In the data rows, 128 means zero.
Here are some points, each followed by its number:
169,91,137,140,162,103,102,108,138,100,133,126 0
165,83,96,91,144,144,148,52,96,141,127,145 1
136,152,155,153,57,134,124,152,105,167,134,123 2
149,76,86,104,129,113,165,107,98,115,104,164 3
136,83,100,113,197,115,119,110,145,145,127,130 4
111,164,144,137,80,152,126,128,137,169,104,122 5
102,182,144,128,114,126,155,195,109,151,114,143 6
129,154,149,161,103,88,120,169,133,157,107,156 7
124,124,152,157,121,95,75,154,141,54,154,101 8
97,138,119,132,144,139,177,150,143,131,60,160 9
109,175,140,128,111,118,145,193,108,152,123,141 10
112,101,113,119,148,165,131,114,135,134,136,159 11
161,149,125,108,82,100,115,101,108,93,116,77 12
123,164,162,161,129,113,161,140,104,134,92,140 13
92,138,120,122,126,142,138,175,124,150,122,102 14
97,107,135,126,173,134,150,146,99,162,95,208 15
97,118,147,154,112,100,93,127,169,150,125,116 16
170,106,114,129,137,107,134,110,112,81,133,117 17
154,111,125,107,144,125,144,142,109,105,145,119 18
105,179,138,117,140,97,150,138,123,109,104,78 19
97,119,136,127,125,171,118,125,121,160,126,151 20
93,128,133,123,133,143,136,140,132,146,130,159 21
102,152,118,122,135,146,117,109,124,123,101,100 22
140,99,116,131,161,116,117,100,170,115,122,108 23
87,159,129,163,132,101,101,146,200,145,123,142 24
120,186,186,129,114,160,150,176,134,151,132,149 25
124,147,143,136,125,132,126,137,100,140,127,137 26
184,93,134,114,147,121,139,59,123,80,152,120 27
117,181,146,113,107,151,116,187,99,197,158,128 28
101,151,113,151,142,167,124,123,143,181,126,169 29
117,125,130,110,142,135,112,174,115,120,141,102 30
New points follow, each followed by the number of its nearest point above.
128,116,120,97,139,125,103,163,111,130,159,88 30
111,140,110,140,97,129,108,104,144,186,132,134 5
154,72,110,91,136,144,149,52,102,140,126,135 1
118,118,95,100,154,132,172,146,137,74,120,113 18
140,96,129,145,182,80,114,109,185,106,110,115 23
162,145,152,110,96,140,106,155,133,127,145,106 30
103,142,119,157,128,140,126,145,122,147,119,158 21
78,147,112,126,104,139,156,114,168,165,80,126 5
144,112,123,139,115,129,117,80,123,116,137,141 17
82,184,119,141,94,86,125,147,89,98,104,99 19
83,121,128,124,127,138,126,136,139,149,123,138 21
120,154,154,137,72,121,162,155,145,170,104,137 5
119,157,180,156,123,114,157,138,102,127,82,143 13
80,139,118,154,159,140,100,151,134,173,127,137 29
117,189,144,139,112,105,132,124,127,195,113,128 5
115,104,96,121,140,102,138,137,105,115,97,162 3
98,127,167,150,113,131,141,103,143,125,107,152 21
127,182,167,121,88,114,134,160,139,107,132,97 19
139,121,106,106,135,129,114,148,104,161,141,109 30
140,78,91,105,136,130,169,96,98,110,98,175 3
60,140,107,157,140,117,132,128,152,117,87,121 22
97,116,114,143,120,132,106,87,166,175,84,130 16
152,170,147,123,118,145,149,187,108,139,159,130 10
130,117,159,164,119,94,80,154,146,46,144,102 8
126,97,122,109,176,123,132,151,152,130,110,149 4
134,115,116,109,132,120,166,152,116,108,93,127 18
119,159,157,109,174,135,118,164,140,89,120,112 30
92,130,158,154,131,150,52,149,148,162,163,129 16
145,124,101,117,140,114,111,141,106,157,141,97 30
115,94,132,140,144,115,106,98,181,129,110,104 23
128,130,144,163,129,86,65,155,151,43,153,99 8
79,130,116,136,127,147,93,112,132,165,118,121 20
133,178,169,128,98,139,97,199,95,104,155,103 30
185,100,134,106,152,118,140,69,127,62,168,127 27
97,145,114,128,120,142,144,138,140,204,121,153 29
129,99,121,138,159,115,114,106,167,131,119,103 23
161,105,92,125,119,133,134,124,101,149,144,134 18
173,68,92,91,151,137,142,62,98,148,133,141 1
139,131,147,149,120,138,123,152,163,151,168,147 21
193,161,122,116,140,77,163,152,137,41,167,98 17
153,77,104,78,136,143,148,60,92,147,132,132 1
144,156,145,149,55,125,132,151,106,166,137,117 2
170,105,116,131,121,120,161,90,124,132,126,164 3
126,116,125,130,98,145,41,160,139,133,169,101 30
100,143,117,150,132,136,130,136,120,154,113,151 21
108,129,123,147,139,165,139,112,128,129,80,122 22
129,126,136,142,143,147,152,124,143,131,102,144 21
119,125,144,141,133,146,147,122,151,125,94,141 21
